(in the rows, 128 means zero)
Each path below is one point turned by a fixed rotation once a step. After each direction that follows a path, write how fast that rotation turns it, in degrees each step (0 if it stays still).
Each turn is a multiple of 5 degrees from 10 to 175, or 0.
Each row of a path follows its step; steps can be skipped.
Rotation 1:
step 0: [137 139 138 129 128 125 125 129 119 128 129 129 130 126 130 139 129 128
 129 116 119 111 129 130 129 125 138 130 135 121 125 135 132 124 133 126
 122 141 123 140 125 134 121 127 123 135]
step 4: [130 134 126 112 132 122 138 133 131 124 123 127 127 135 133 143 137 130
 126 128 130 130 123 137 127 139 129 134 131 128 130 124 128 121 123 129
 134 132 120 138 114 129 124 140 123 121]
step 8: [147 127 132 127 122 133 118 128 126 125 116 136 124 122 145 134 122 130
 129 125 123 132 131 133 138 123 133 125 128 126 130 128 126 122 119 126
 131 130 122 138 124 136 122 134 132 131]
step 10: [111 114 123 123 126 124 124 134 134 125 122 124 121 122 123 136 120 135
 126 121 119 129 132 128 129 137 134 125 121 130 128 122 137 137 118 134
 130 135 126 121 133 125 130 133 127 134]
step 13: [130 119 127 127 121 127 124 130 129 129 127 129 140 130 129 136 120 128
 125 116 117 117 133 131 133 123 130 117 122 130 133 130 131 123 117 126
 127 137 113 135 124 130 135 122 140 135]
step 17: [129 131 122 125 121 137 129 136 117 134 128 129 132 130 120 130 145 113
 137 129 123 122 127 139 127 137 125 133 126 130 132 124 123 127 119 133
 127 132 122 138 118 125 137 125 125 128]
step 22: [132 127 122 123 133 133 135 127 123 133 128 119 126 119 127 144 131 121
 130 126 123 127 130 125 135 133 123 139 133 130 135 120 123 123 127 142
 136 126 126 144 129 124 119 126 119 128]
[132 130 128 124 130 128 129 129 127 128 129 126 126 126 130 129 125 133
 130 128 130 130 125 129 127 128 129 126 128 130 129 129 126 128 128 131
 132 127 129 128 128 123 127 129 126 128] -> 20
[131 130 127 128 129 130 127 130 131 126 124 130 129 131 130 126 134 131
 129 128 129 130 128 129 128 126 130 130 125 128 127 129 128 128 128 124
 127 129 128 128 128 126 125 126 129 129] -> 85
[130 123 129 128 128 126 127 125 127 129 131 131 126 127 130 126 124 130
 130 130 129 127 129 127 129 129 132 128 128 128 126 129 130 129 128 126
 125 132 127 130 126 127 126 126 130 130] -> 140
[130 125 128 130 126 127 131 125 129 128 127 126 130 128 129 128 128 131
 125 125 130 128 128 126 130 129 126 126 125 128 126 126 129 124 125 131
 128 131 128 127 130 127 127 131 129 128] -> 130
[129 125 130 130 129 131 130 130 130 127 129 133 129 128 126 130 127 128
 130 125 131 126 125 131 127 130 131 128 129 124 127 126 129 129 127 128
 129 126 127 126 127 128 131 129 127 127] -> 110
[130 129 129 125 130 131 130 128 132 132 129 124 131 128 129 132 127 128
 131 129 125 127 126 128 131 129 128 129 129 128 128 129 129 127 128 128
 124 129 127 128 126 132 129 128 129 128] -> 80
Rotation 2:
step 0: [130 126 124 140 124 130 119 122 133 134 123 120 128 130 122 117 143 120
 124 120 131 140 130 140 124 124 129 133 139 128 132 131 117 120 112 134
 123 133 139 127 121 132 118 128 127 128]
step 8: [144 127 130 127 134 130 125 136 133 138 133 118 118 119 113 133 140 124
 121 120 125 137 123 130 127 123 139 127 130 122 138 133 125 126 113 123
 117 126 131 132 124 136 133 124 130 131]
step 14: [137 127 128 128 120 127 141 145 133 121 131 122 135 122 117 127 140 135
 126 126 126 138 118 133 124 126 135 118 127 133 131 123 137 116 134 131
 123 126 117 134 122 132 135 129 125 117]
step 17: [136 135 123 119 127 131 139 125 123 127 136 122 129 112 123 129 136 137
 122 120 134 138 124 124 116 128 141 122 131 134 133 122 121 114 141 120
 119 133 126 125 127 132 136 128 130 127]
step 18: [142 126 141 134 123 127 132 125 128 140 119 121 127 124 119 126 134 117
 129 120 130 139 127 119 116 124 126 134 132 134 124 133 131 114 114 137
 125 121 124 135 123 135 131 132 126 131]
step 20: [129 128 119 122 130 126 122 129 137 129 137 124 131 121 126 133 126 129
 134 113 132 145 119 133 125 117 137 124 137 131 133 120 124 120 126 115
 122 126 135 131 126 137 142 128 136 122]
step 21: [135 134 140 133 122 120 134 121 121 138 118 120 123 120 107 131 133 129
 125 120 137 137 125 135 125 126 122 122 121 141 132 127 127 125 119 131
 127 126 132 119 130 137 131 127 127 121]
[128 124 128 125 127 126 127 129 128 129 128 130 128 131 129 127 127 129
 126 129 125 129 127 128 129 130 133 126 133 130 127 126 126 129 132 127
 128 128 132 126 125 128 127 130 127 128] -> 115
[129 131 133 131 129 128 128 126 129 131 129 125 129 126 132 127 125 128
 130 127 128 126 127 128 126 128 129 129 130 127 124 126 127 127 129 129
 125 127 129 127 127 125 130 130 131 131] -> 45
[127 132 122 126 127 125 127 127 126 129 128 129 130 126 130 128 128 127
 129 126 126 130 130 126 127 128 128 128 132 128 128 125 130 126 130 129
 130 130 128 132 130 125 129 126 130 127] -> 140
